One turn moves each row of this set onto another row. After a few examples, where does it send each row asked below?
kulof: [-11  26   1 -16  -1  19  20   1   6  10  -5   4 -22 -16   7  19   3  -5
 -18 -33]
pon: [ 24 -22  24  -9  23   6   9  -6   4  -2   2 -37  21  30   7 -17   2  21
  35  17]
mafa: [ 17  -3  28  24  -5 -41  -4   0  19  17   8 -33  29  10 -19  -5 -12  12
  15   8]
niti: [ 24  -2  36  20 -15 -41   0  -2  14  12  -8 -31  28   8 -18  -2  -8   6
   7  17]
Gudo: [ -6   9  27   5  32 -19  10   1 -10  -2   3 -40  24  11  13  -6 -37  -1
  15  10]
Tefi: [  3  -9  -7  -3  -4  19  31  -6 -13  21 -13  20  -9  12  16  14  40   8
   0 -18]
Zibe: [ 14  21  30  14  21 -38   4   6  24  -1 -30   0  -4 -27 -19 -18  -9  -2
  15  -6]
pavor: [ -3 -15   1   6 -16  29  23 -20  -5  14  -4  28  -1  17  16  10  33  13
   5   6]
Zeli: [ 25 -33  33  -3  22   5  11 -14  12   7  -7 -36   9  14   5 -15  -4  18
  38  16]
bas: [ 16 -31  47  18  25  -9  -3   9   7   6 -24   4  -1   6 -16 -36  16  11
  -2  19]
Ked: [ 14  12  31  25  39  -3  34   7  -6   6 -26   0 -20  -2   5 -14 -13 -15
  25  14]
Deso: [ 17  -7 -10 -26 -25  18 -17  13  -4  10   9   2  -9  23 -22   2  34  -6
  -3  20]
Mibi: [ 13 -10  -2  -3  -1  27   9 -18 -20  20  -8  17 -15   4  22   6  41  22
  -4  -9]
Vemel: [ 21  17  19  27  42   7  28  -8   6   3 -14   1 -14  -9  30  -6 -14 -10
  16  13]
Depim: [ -8  -9  10 -15 -17  -9 -28  15  14  19 -10  23   7  13  -7  13  14  -1
 -29 -21]
fefof: [ 20   6  34  10 -18 -32  -2   1  14   9   9 -34  28  11 -31  -7 -10  19
   9  15]
tovev: [ -9  30 -14   2   0  19  11   4  13  -1  -9   4 -11 -23  12  11 -14 -10
 -23 -20]
nutim: [ -5  29 -17 -12  -3   1 -18  -8 -15  14  17  -2  12 -19 -29  22  11  -5
 -20   0]
Tef: [ -3  29  -3  -8  -2  26   1   2  -9   8  -6  -1 -24 -16  21  15  -7  -9
 -28 -22]
vosi: [ 22  -4  -3 -32 -26   8 -14   8  -6  -1  24  -1   4  20 -21  -6  33   2
   9  21]
dodeb: [  5   1  -2 -12 -36 -14 -22   7   1  15 -19  23  -7   2   1  -4  17  12
 -23 -20]
vad: [ 25 -20  40  23  21  -3 -18   3  12  30 -21  11  10  -1 -19 -21  17  17
  20  21]
molut: [ 15  18  28  11  21 -42 -21   7  11 -11 -30  -5   1 -21 -10   6 -21  -6
  13  -3]
Lup: [ 27 -27  48   8  22 -17   3  12  -7  15 -25  13  -7   9  -5 -20  25  22
  10  18]
Git: [ 19  -5  29  35 -16 -27   7  -1  18  23  -2 -34  21   4 -22 -11  -7   8
  19  11]
Romu: [ -4   8 -30 -27   3  16   3 -13 -30  -8  21   2  -3   4  11   5  17  -1
  26   9]
datu: [-14  19   4 -15   3  23  10  -7  -3 -17  -6  -7 -10 -19  11  36  -1  -3
 -15 -21]
Kod: [  4   1 -32 -26  20  19   0 -12 -28  -1  22   2   8  12  11   5   3  -9
  24   4]
memor: [ -2 -13   8 -13 -26 -17 -10  17  -1   7 -22  21  -4  -1 -19   0  27  23
 -24 -17]
zov: [ -7  10  33   6  33 -12  11 -10  -7  11  -4 -30  26   1   9 -10 -44  -3
   6  11]
Nom: [ -3  22 -20  -3  -1   6 -20   5 -11  30  24  -3  11 -11 -24  14  19 -18
 -16  -8]
Met: [ 24 -16  41  16  32  -9   7  16   4  18 -35   4   6  -3 -16 -31  25   9
  17  11]
tukit: [ -1  26 -14 -11 -10  -2 -13   0 -16  15  33  -4  15 -15 -32  15  -7  -8
 -11  -1]
Meki: [  9  11  24  16   2 -26  -6  16  16  -3 -33  -6   4 -40 -21 -15 -22   6
  -4  -6]
Tov: [ 12 -10   5  -3  19  25  22 -11  -9  16  -1  23 -20  19  25  12  39  13
  -5  -1]
fana: [  2  -4  -8 -23 -39  18  -3  12 -10   5  13   3 -17  15 -19  -8  29  -6
  11  17]
lunob: [ -6   4   4 -22 -24  -7  -3  16  10  16 -21  22   4   6  -2  -3  30   4
 -25 -26]
luk: [ -3  23 -18 -18   4   0 -25   6 -17  16  31  -8   9 -14 -20  20   7  -9
 -11  -9]
rep: [ 11   1  24  35  38  -6  31 -12  -5 -13 -19  -1 -15   3  17 -12 -10 -12
  13  20]
dudaf: [  9  -3 -13 -20 -32  12 -18  14  -6  16  25   6  -1  19 -19  -8  28  -2
   4  21]
mep: [ 12   4  27  26  22 -30  -6  -2  25 -11 -20 -11  -4 -34 -21  -9 -16   0
  -2  -8]
zug: [ -7   5 -35 -28  11  17  -1 -21 -23   0  11  13  -8  11  11   5   6  -6
  20   7]
Kopef: [  8 -19  43 -10  19   2  14  -6   4  -5  -8 -43   3  10   4 -22  -1  20
  39  13]
Gekif: [ 15 -24  35   4  14   8  14  -5   9   3   3 -41  17  14   0 -22   0  25
  35  22]
Tige: [-11  12 -25 -36  17   3  -4 -16 -27  -7  14   6  -5   4  13   6  23  -5
  19  -6]
gov: [ -4  12  14  12  31 -11  10  -6 -10  12   9 -33  29  10   2  -3 -46   1
  13   3]
bato: [ 11  14  35  21  27  18  23  -2 -13  -9 -26  -4 -11  -4  13  -9 -14  -6
  26  34]
tudug: [ -4  13  29  11  39 -28   2  -2  -5  15  -3 -33  30  12  14  -9 -27  -9
   9   2]

Deso moves to niti
tovev moves to Vemel
Met moves to lunob
Where do these go?
molut moves to datu
mafa moves to luk
pon moves to vosi
Tige moves to Kopef
bas moves to dodeb

One turn moves each row of this set onto another row. After a few examples, where does it send each row asked below?
bezog: [ -8  -5 -10   7 -17   6   1 -15  27  14   8  16 -47   5  14  10  25   1
  30   3   1   3   6  48   5  26   7   1   2  12 -11]
Lunut: [ 17  -3  24   8 -11 -28 -14 -12 -16 -34 -20 -12 -16   4 -11  -4 -22  27
 -17  14  -1   5 -33  -1   4  44  50 -23   6 -13  26]
mari: [  6  -7 -18  11 -16   4   3  -9  32  18  15  25 -36   6  27   8  17   5
   9  -7   4 -21   9  20  -7  26  24  -1  13   5 -15]
rivuk: [ -4   5  14  19  -1 -27  -9 -12 -20 -35 -20 -13  -7  -4 -17  -2 -17  17
  -6   9   4  15 -34  16  20  48  36 -16  -4  -4  43]
Kad: [ 27   3  -1 -37 -16 -33 -20 -17  16 -10   5  12 -38  25 -35   9   8 -10
  13  24   3  -2  32   1 -18  12   8 -35  -4 -51   4]
kovuz: [ -9  -1 -22  19  -9   6   8 -11  28  17  13  21 -33   2  22  10  21  -3
  19  -9   7 -12   5  36   7  29  12   6   4  12  -1]
tavi: [ 31 -16  21 -50  -2  -2  21 -18  10  -2   6 -17 -17  -2 -50  -7 -14 -15
   9  10   0  10   0  34  13  14  -4  -9  40  -3  -5]
lud: [ 13  -7   7 -33  12   1  30 -15   7  -1   9 -17   0 -13 -50  -2 -12 -27
  10  -3   7   9  -1  42  29  19 -13   3  35   4  17]
mogo: [ 23  13 -24 -13   2 -29  -8  -7  17  -6  18  20  -8  19 -20  10   1 -19
  -5   0  13 -29  34 -18 -14  14  16 -24   1 -54  21]
simen: [ -2  13  -8 -26  -6 -27 -13 -18  10 -14   1   7 -33  16 -45  15  17 -23
  34  21   6  19  28  29   5  17 -16 -26 -19 -40  29]
kivit: [ 43 -16  11 -42   1  -2  26 -13  13   1  13 -10  -1  -1 -37  -9 -22 -14
 -10  -3   3 -14   4  11   5  12  10  -6  50  -9  -7]
vadu: [-27 -26 -29 -15 -25 -40 -27  15 -34  -8  17 -25 -14  21 -28 -15   6  24
   2   6   3   2   3 -12  -1   1  -6 -34   4  18  24]
fofu: [  6 -11  -3  -2 -24   3  -2 -14  30  15   7  18 -53   9  20   6  19   8
  20   7  -2  -7   6  32  -8  24  18  -4  10   6 -23]
Rik: [ 25  -7  -3 -25  17   0  35 -10  12   3  19 -11  13 -11 -37  -4 -21 -25
  -8 -14  12 -15   1  18  19  18   3   3  43  -3  15]
Muzet: [-30 -25 -32  -9 -22 -40 -26  16 -35  -9  18 -25  -9  17 -28 -15   5  22
   4   4   4   2   2 -11   2   2  -8 -31   1  18  28]
zif: [  7   2  13  21   0 -27  -8  -8 -16 -33 -15 -10  -2  -2  -9  -2 -22  19
 -19   5   5   0 -33   0  12  47  47 -16   3  -9  38]
tib: [ -8  24 -32   0  15 -25  -1  -9  12  -9  14  16  -3   8 -31  16   9 -32
  13  -3  17  -7  28  10  10  21  -7 -14 -16 -41  46]
vimuf: [-24 -28 -30 -13 -25 -41 -26  16 -33  -7  18 -24 -11  21 -25 -16   4  26
  -2   3   3  -3   5 -18  -3   0  -3 -32   6  17  22]
nedod: [  6  -2  27   7 -10 -28 -16 -13 -20 -36 -23 -15 -21   0 -20  -3 -16  25
  -4  21  -1  20 -35  16  14  44  39 -23  -2  -6  31]
kalub: [-26 -25 -33  -8 -22 -40 -23  17 -33  -7  19 -24  -5  19 -25 -15   3  23
  -2   1   5  -4   4 -18   0   2  -4 -30   3  18  28]

mogo moves to tib
bezog moves to fofu
Where do these go?
zif moves to rivuk
Muzet moves to vadu
lud moves to tavi

